Each path below is one point turned by a fixed rotation once a step. After each direction that follows a path, write how fast that rotation turns it, in degrees per step (0 if it stays still).
Each turn is a multiple of 5 degrees from 10 to 175, or 0.
Each row of a path follows its step; steps can be skipped.
Path 1:
step 0: [ 52  -2 -29 -15  26   4 -18  16  23  14  18  17 -21 -10 -36  -2   9  13
   6 -25   8  17 -12   9  -2  27  18  -5  14  -7  -3  -9  -8 -14 -25 -23
  24 -17 -34  16  -2  10  -7  -3 -13   1  -9  26   5]
step 2: [ 42  27  -8   2  22  13  -6  15   4   5  -9 -21  19 -18 -20  12 -22  47
  12   6   1   9   8  26 -25   5  13  18   5 -20   7  -5 -10  13  10  40
   7 -12  -8  -5   8  20  27  -5 -18  -3 -20  29  -6]
step 3: [  7  11  -1   0  -3  11   6  -2 -22   5 -19   2  -3 -18 -46  -3 -30   3
   4 -10  -2  31   8 -28 -22  17 -19  -1   5 -45 -43  -8 -21 -21  13  40
 -10   2 -10  -5   4   4 -29   4  -3 -15   3  12   9]
step 5: [ 20  24  -1 -22   5 -20  16  -4  26   9   4  -1 -21  -9 -10   2 -23   3
  -9 -18  18  51   2 -18   4  17 -24  17  -9 -23 -24  -8 -19 -16  -1 -11
  30 -29  18  19  23  15  21   1  -9 -17  10 -26  -2]
step 6: [ 28   3 -17  -9  11  -1   8  16  -4   2  30  -4   9 -21 -15  25 -16  50
 -20 -20 -31  11  13  -8  -8  -9   3   2   4  -5 -16   9  17 -21 -18  -3
  23 -33 -18  34  -2  -1  26  12 -26   3  17  24  -3]
step 8: [ 27  10 -11 -30   1   6  -4  36   3  -5 -22   9   6   1 -15 -38 -35   0
 -18  -5 -29  -4 -16  16 -19  14  22  18 -24  -3 -17 -10 -13 -22   1  31
  22 -26 -20   4  -4   4   3 -14 -19  17 -12  28   6]
step 9: [ -5   9  26  -3  -9   2   1  27  -1 -11  -3   1  20  -4 -52  -1 -17   9
 -13  24 -14  41  -4 -14  -8  17 -35  29   0  -4 -11  -5 -14 -21  34   2
  23 -19  23  14   9  28 -12 -12  12  16   0   2  15]
step 11: [ -7   9  10 -19  -1   7  28 -10   6 -12 -12 -25 -22 -25 -15 -11  -9  10
 -12  -9   4  43   4 -29  -3  24  -3  -6 -12 -35   1 -14  40 -19  -3   3
  17 -35 -13  10  -2  16 -11   1  13   8  47   5  -1]
step 13: [  7  18   7 -18  28 -11 -20  11   7 -12 -13  26 -10  -1 -63   2   4 -10
  -8 -33  10  11 -12  17  -1  31   7  25  20  -4   0 -12  13 -17   9   4
  38 -21   8  18  12  -8   9   0  22  -1  27   6   9]
[ -3   1  -4   4   1   1  -8   4   1   0   4   4   0   2   5  -2   5   1
 -14   2  10   7  -6   2   1   4   0   0   3   2 -11  -4   0  -1   7  -5
   2  11  -5   7  -3   7   9  -2   1   3  -2  -4   7] -> 80
[  1   8  -3  -1   4  -5  -4   0  13   4 -10   2  12   1  -3   3  -1   0
  -3   2  -2  -1  -2  -5  -4  -3  -7   9   3  11   3   6   0   3  -1  -7
   2  -7   4   1   3  -2   5   8   4  -1  -3  -7   6] -> 90
[ 7 -5  7  6 -2  3  3  1 -4 -3  4  1  6 -4  0  5  0  6  5 15  1  3  8  3
  2  2  0  1 -5  4  9  6 -2  9 -1 -3  2  5  7  2 -2  9  5 -9  4  0  1 -4
  6] -> 140
[ -6  10  -4  -5   1  -1  -3   0 -10  -5  -9   5   0  -2  -4  -2   1   7
   7   4   1  -1  -8   0   2  -3   6  13  -2   1  -2  -1   3   6   0   5
  -2   9   3   6  -2 -10   3  -7  -3  -4   0   7   2] -> 65
Path 2:
step 0: [  2 -15   9  29  23   2 -19   4  31  -3 -16  25  11 -22 -22  16 -30   2
  12  12 -28   1 -16  -2 -33  24  -8  -6   4   1  19   6  -1 -24 -10  18
  10   0 -28  21 -13  22 -13  -6   2  18  23   5 -16]
step 2: [-10 -19  12  16 -12  20 -25 -15  10   6  -3  14  23   3 -20  14  -5  -6
  11  16 -10  15  20  -6   5  -2   9  23  18  16   7  24  42 -15 -27   8
   5  24 -10 -21 -38  16   4  17  -5  -1  21  27   1]
step 3: [ -8 -16  16  12  12 -23 -40 -10 -19  -3   0   9  35  -3  -5  23   4  38
   0  14  15  -2  16 -44  -6  17   1  -6 -10   2 -12   5  22   3  -3  14
  -4  13 -26 -31  13  -7  -3   4 -23  18  15   7 -12]
step 4: [-20 -15  19  18  18   2   0  -1 -31  -2 -17  18  12  27   0  11  -3   1
 -26  -1  -4 -13   3  -9 -37  15 -18  11   8  15  19  22  -4 -21 -36  14
  30   4 -20 -19 -18 -13 -25  14  -3  11  18  -6  -9]
step 5: [-18 -18  -2  24  22  -7 -29  -2   4  14 -10  -8   1   1  -3  -1 -25  -4
 -24 -17 -26 -20  25 -37 -10  32   4  -2  -4  10   6   1   1 -13  -6  13
 -14  -9  -7  32   5  10 -14  34 -27   7  19  21 -16]
step 6: [ -5 -15  12  18  -2   6  -8  13 -27  14   9   9   0   9 -22  21 -29  -8
   2  -1 -16  -7 -24 -16 -22  39   1  18   9 -20 -18  17  17 -25   3 -18
  -1  21  -5  -4 -29 -10  -2  31  -5 -18  -9  30 -19]
step 7: [-32  -7  -4  23   4  18 -36   6  -8 -15  -1  22  24  15 -17  21  -1  15
  18 -14 -21 -35  15  14   1  20  15  -3  -9   9 -15   2  37   7 -17  19
  -1  15 -22   7   0   6   2  23  -6  -5 -23  23   6]
step 9: [-18  -4  17  28  11   9 -10  -2 -15  11 -12   3   0  11 -24  28   2   2
  -1  -1 -31 -18  15  -4   9  19 -28 -21   2  -5   4  19 -12  -2  -2  36
   6  36 -13  14  -8  16 -27  -8  10  40   8   4 -25]
step 12: [  4 -10   6   9  -5  -3 -21  -9  -7   5 -26  12  37  23 -12   8 -22  20
   2 -11   5  12  16   7 -27 -11  14   2   4  25 -14  24   3   0 -20  20
   9  27 -35 -22   2 -18 -28  28 -14  -8  -7  20 -14]
[ -2 -10  -1  -2   7  -4   2  -2  -1   7  -4  -6   5   2   1  -1  -3   5
  -2  -8   8   3   9  -9  -2  -4  -1  12   6  -2  -4   1   6   2  -9  -8
   5  -2   4   2   3  -1   1   6   3  -1  -3 -12  -3] -> 40
[  1   4   9  -6   7  -6  -6  -1   0  -8  -3  -1   3   5   3 -10   3   5
   5  -4  -1  -2  -4   4   2   6   9  14  -5   2  -1  -2   3   1  -2   3
  -4   7   1  -6   2  -3  -8  -9   7  -1   3   1  -2] -> 80
[  8  -8   3  -6  -7   1  -3  -4  -6  -9  -1   1  10  -5   7   1   6   2
   7   4   8 -11   2   4  -5  -7  -1  -6  -4  -1  -7   7   5   2  -2   3
   4   0  -4  -3   4  -4   4   5   3  -2  -1   3   4] -> 80
Path 3:
step 0: [ 19 -16   7  12 -29 -26  -9 -23   2  -9  -5 -28 -20  10  11 -25  15  16
  -7  -2 -15   8   8  14  -3  25   2 -13  10   3  -3   4   0 -14  10   2
 -10   5  10  -4  26 -18  -5  56   1  -3  18  12 -13]
step 1: [  3  -9  33  -6 -27 -15 -26   8  -3  20  12 -13 -11  -3  31 -22  22 -10
   5  15  12   0  13   5 -11  14 -16  17   2 -21  -4  -6   1 -22 -10  22
  -7  12   6 -10  31 -17  -8  29  27 -16  -9   6   3]
step 2: [-19  14  -1  11 -22 -33  -4 -21  24  26  19  24  18  -4   9 -30  10 -15
   5  -2   6  -9  11   2 -20  13 -40   5  -8  -6  11   1  16 -14 -13  10
  -7   4  30   4  36   3   1  15   2  -9  10  -1  -3]
step 7: [  3  11 -19  11 -26 -24 -22   5  -9   0  18 -19  -4  -1   8 -27  -4  14
  -8  -8  32  15   9  -2  -8  -5 -18   5  -7  -9  -6   3 -29 -37 -13 -16
   6  -7  16   4  28 -31  -2  32  -1 -10   5 -13   9]
step 8: [-11   5  -3   9 -15 -15 -27   0   7   4  11   5  -1   3  -2 -18  -3  -2
  10   8  20  12 -10  -1   9  36 -35  -2  -3 -43  10   0   0 -24 -18  22
  23   0  40   5  -6 -42   2   3   3 -13  -3  -1   6]
step 9: [-40   8  26   9  11 -40   9 -13   4   1  16   7  18  15   5 -25 -13   1
   8  17   0  -2  -9   4  -6  27 -21 -15 -15  -9  -6  11  -7  -8 -38 -14
  16   4  29   6 -14  -5 -19  21  -3   6   1 -13   4]
step 10: [-18  10  15  20  12 -10 -14  -8  -3  10 -12   6  24  13   6   2 -23  -4
 -27  23  17  -9  -6 -10  15  13 -11 -19 -20  -7 -33  15   3 -20 -23  -4
   6  23 -14  27  -4 -14  -4  28   3 -25  22 -15 -11]
step 11: [-12  -3   8 -12  -7 -19  -1   2   5  -1 -29   3   2  10 -15   5  -1 -32
 -16  -8 -15  19  24 -20  21  22 -30   2 -12  12 -27  -6  -9 -21 -13   2
  14   6  -3  18 -14 -31  -2  32 -11  -1  27   7 -17]
step 13: [  8  27  20  -3 -15  -1   3   1 -10  19   3   3  -8 -14  15  -2 -30  -9
  17  -1   8  25  -1  -3   5  -1 -39  -5  -4  -3  -2  29 -11 -51   0 -12
  -5 -11   4 -10  14 -36  -5   8  14 -13  -4   0 -25]
[  3  -8   0  -2  -1   2   0  -3   3  -2  -4  -3   2  -6   4   4  -3  -1
  -2  -3  13   2   4   3   7   9   2   8   4   9 -10  -4   1   2   7 -10
  -4   4  -3 -10  -3  -2   1   7  -1   8   2   4  -5] -> 60
[ -4   2  -9  -6   0  -2   3  -5   7  -4 -10  -2  -2   2   3   3   7   1
   8  -3  -2  -4  -6  -7  -9  12   4  -1  -1   7   5   2   5   2   0   0
   6  -2  12   4  -5  -1  -1   0  -3  -1   1  10  -3] -> 120
[ -2  -5   3   0 -13  -1  -2  -6   0   3   9  -5   0  -7  -6   3  -1   2
   1  -1  12  -5   1  -5  -5  -1   3  -9  -7   2   0 -11  -3   2   5   5
   8   3   6   7   2   5   3   0   0   5  -1  -4   8] -> 20
[  5  10   0  -4  -6   6  -7   3  -4 -14   1   4   7   1   8  -5  -4   2
   3  -5  -1   3  -2  -8   1  -2   5  -6   7  -9   1   5  -3   5   6  -2
   4  -5   1  -2   2  -2   4   6  -1  12  -1  -1   0] -> 45
[  3  -5  -3  -6  -8  -2  -7   9   0  11  -5  -4   1  -3  -4   1   0 -12
  -2  -7  -5   6   0  -1 -13  -6   9   4  -1  -3  -1   1  -2  -1   3   0
  -1  -5  -1  -4   1  -1   0  11   3  -7   5   3   3] -> 65
[-1  0  1  4 -2 -5  3  4 -8  0 -4  0  7 -1  6  3  3 -6 -3 -1 10 -4  2  9
 -9 -4 -1 -2  5 -8  3  3  8  5 -5  1 -3  8  9 -3 -6 -4 -5 -6 -2  6 11 -4
  0] -> 55
